[[ 48 -15  20   4 -29   4  21]
 [-24  28  27 -14  12 -41  20]]
=>
[[ 20 -41  12 -14  27  28 -24]
 [ 21   4 -29   4  20 -15  48]]

[[  5  -3  -2  -4   2  -2   2   1  -3]
 [ -6   3   3   5  -2   0  -9  -9   0]
 [-42  36  14  24 -19  19 -16 -19  -6]
 [ -9  -3   0  -3  -9   4   7  -1 -10]
 [  2  -5  -3   9   0  -3  -4   3  10]
 [-13  15  13   7  10  11 -12   6  12]
 [-13  11  11   7   5  11 -10   1  11]]
=>
[[ 11   1 -10  11   5   7  11  11 -13]
 [ 12   6 -12  11  10   7  13  15 -13]
 [ 10   3  -4  -3   0   9  -3  -5   2]
 [-10  -1   7   4  -9  -3   0  -3  -9]
 [ -6 -19 -16  19 -19  24  14  36 -42]
 [  0  -9  -9   0  -2   5   3   3  -6]
 [ -3   1   2  -2   2  -4  -2  -3   5]]

[[ 44   4  -6]
 [ 12   0   1]
 [  7  -3  -2]
 [ -8   5  -1]
 [  2  19   5]
 [ 11 -14 -16]
 [ 11 -10  -5]
 [ 28   5  10]
 [ -6  -7   7]
 [ 26  10   7]
 [-14   8 -19]
 [ 21   8  -3]]
=>
[[ -3   8  21]
 [-19   8 -14]
 [  7  10  26]
 [  7  -7  -6]
 [ 10   5  28]
 [ -5 -10  11]
 [-16 -14  11]
 [  5  19   2]
 [ -1   5  -8]
 [ -2  -3   7]
 [  1   0  12]
 [ -6   4  44]]

[[  3 -24  -1   6   5 -14  -8  -5  19   0  47   7   0]
 [ -9  20  23 -16 -13 -14  15   4 -10  -6  -6 -23   9]
 [-20  16  29  -9   6 -14   9   5 -12  -5 -21 -31   7]]
=>
[[  7 -31 -21  -5 -12   5   9 -14   6  -9  29  16 -20]
 [  9 -23  -6  -6 -10   4  15 -14 -13 -16  23  20  -9]
 [  0   7  47   0  19  -5  -8 -14   5   6  -1 -24   3]]

[[  2   0  -4   0  -2  -2  -3]
 [ -5  15  16  -3  -3  -3  16]
 [  5  22  -9  -3 -21 -21   1]
 [  3  28  -2  -4 -22 -22   7]
 [  1  -4  -3   1   2   2  -3]
 [ -7  34  26  -6 -13 -13  29]
 [ -2  43  17  -7 -24 -24  25]
 [  0  13   4  -2  -8  -8   7]
 [ -3  34  17  -6 -18 -18  22]
 [  4  20  -6  -3 -18 -18   2]
 [ -8  22  27  -5  -3  -3  26]]
=>
[[ 26  -3  -3  -5  27  22  -8]
 [  2 -18 -18  -3  -6  20   4]
 [ 22 -18 -18  -6  17  34  -3]
 [  7  -8  -8  -2   4  13   0]
 [ 25 -24 -24  -7  17  43  -2]
 [ 29 -13 -13  -6  26  34  -7]
 [ -3   2   2   1  -3  -4   1]
 [  7 -22 -22  -4  -2  28   3]
 [  1 -21 -21  -3  -9  22   5]
 [ 16  -3  -3  -3  16  15  -5]
 [ -3  -2  -2   0  -4   0   2]]

[[  3  15 -31  44 -16  38 -23 -12]
 [  9   4 -14  -4  39   0 -24  -4]
 [-18 -19 -10  27  30  23  -7  -5]
 [-20 -24  31  -8  -9  -4  19  15]]
=>
[[ 15  19  -4  -9  -8  31 -24 -20]
 [ -5  -7  23  30  27 -10 -19 -18]
 [ -4 -24   0  39  -4 -14   4   9]
 [-12 -23  38 -16  44 -31  15   3]]
